In the data rows, the value 128 means zero.
Here are some points, each followed by its number:
[ 88 146 144 101 170  97  92 164] 0
[112 137 118  96 190  72 115 118] 1
[161 101 123 101 124 119 165 168] 2
[100 143 144 141 106 107  84 150] 3
[156 112 154 123  68 161 141  94] 4
[ 89 149 127 106 148 106  68 139] 5
[110 121 117  83 127 121  81 157] 6
[133 116  84  74 133 116 160 125] 7
[ 73 150 147 127 176 104  82 142] 8
[138 114 138 151  92 193 173 128] 9
[114 125 125 117 186 173  54 132] 10
[157 110 108 161 107 109 116  97] 11
[174 120 129 145 101 122 175 138] 12
[120 143 122  57  96 128 157 117] 13
[179 121 123 160 129 119 186 123] 14
[134 126 116 101  73 145 160 130] 15
[ 99 138  90 106 149  86 116 129] 16
[175 119 127 178 131 163 132 158] 17
[115 115 101  68 164 132 155 163] 18
[147 145 111 126 159  68 107  98] 19
[ 87 130 131 148 111 168  75 138] 20
Which five points above are nearest to each new point? Their numbers follow each, nearest first.
[122 104 142 137 117 169 211 118] 9 12 14 15 4
[147 116 123 168 192  95 102 130] 19 1 11 8 16
[125 129 117 120 196  80  94 126] 1 19 16 0 8
[145 131 105 156 142  75 129 125] 19 11 16 14 1
[ 94 142 136 142 101 112  84 140] 3 20 5 6 8
[150 122 143 150  69 140 152 108] 4 12 15 9 11
[168 103 135 125  97 178 176 133] 9 12 4 15 2
[168 129 122 185 124 113 111 109] 11 17 14 12 19
[ 79 149 132  77 144 120  78 134] 5 6 0 8 16
[134 103 135 152  98 166 192 106] 9 12 4 14 15
[163 124 135 148  85 147 170 139] 12 9 15 14 4
[152 125 140 167  94 170 180 123] 9 12 14 4 17
[119 131 117  79  92 129 110 150] 6 13 15 3 7
[113 130  91 101  92 156 108  90] 15 13 4 20 7
[119 132 142  77 123 104 126 178] 6 0 2 18 13
[116 120 100  83 128  97  96  97] 16 6 19 5 7
[137 120 111 179 199 118 100 107] 19 11 1 10 8
[162 123 141 166  89 131 164 132] 12 14 9 17 4
[114 134 136 125  86 180  78 111] 20 4 3 6 15
[178 133 154 192 128 151 106 128] 17 11 12 14 9
[ 81 155 135 139 114 116  85 145] 3 5 20 8 0
[150 123 143 162  82 172 162 126] 9 4 12 15 17
[ 94 138 142 158 188 114  70 127] 8 5 0 10 3
[ 89 148 134 102 137  97  77 141] 5 0 8 6 3
[140 117 121  90  82 158 163 139] 15 13 2 4 9
[100 142 127 105 143 105  65  80] 5 19 16 8 1
[ 82 150 138 155 125 103  84 126] 3 5 8 20 0
[154 113 130 141  87 192 162 113] 9 4 15 12 17
[130 108 144 171 114 163 198 107] 9 14 12 4 17
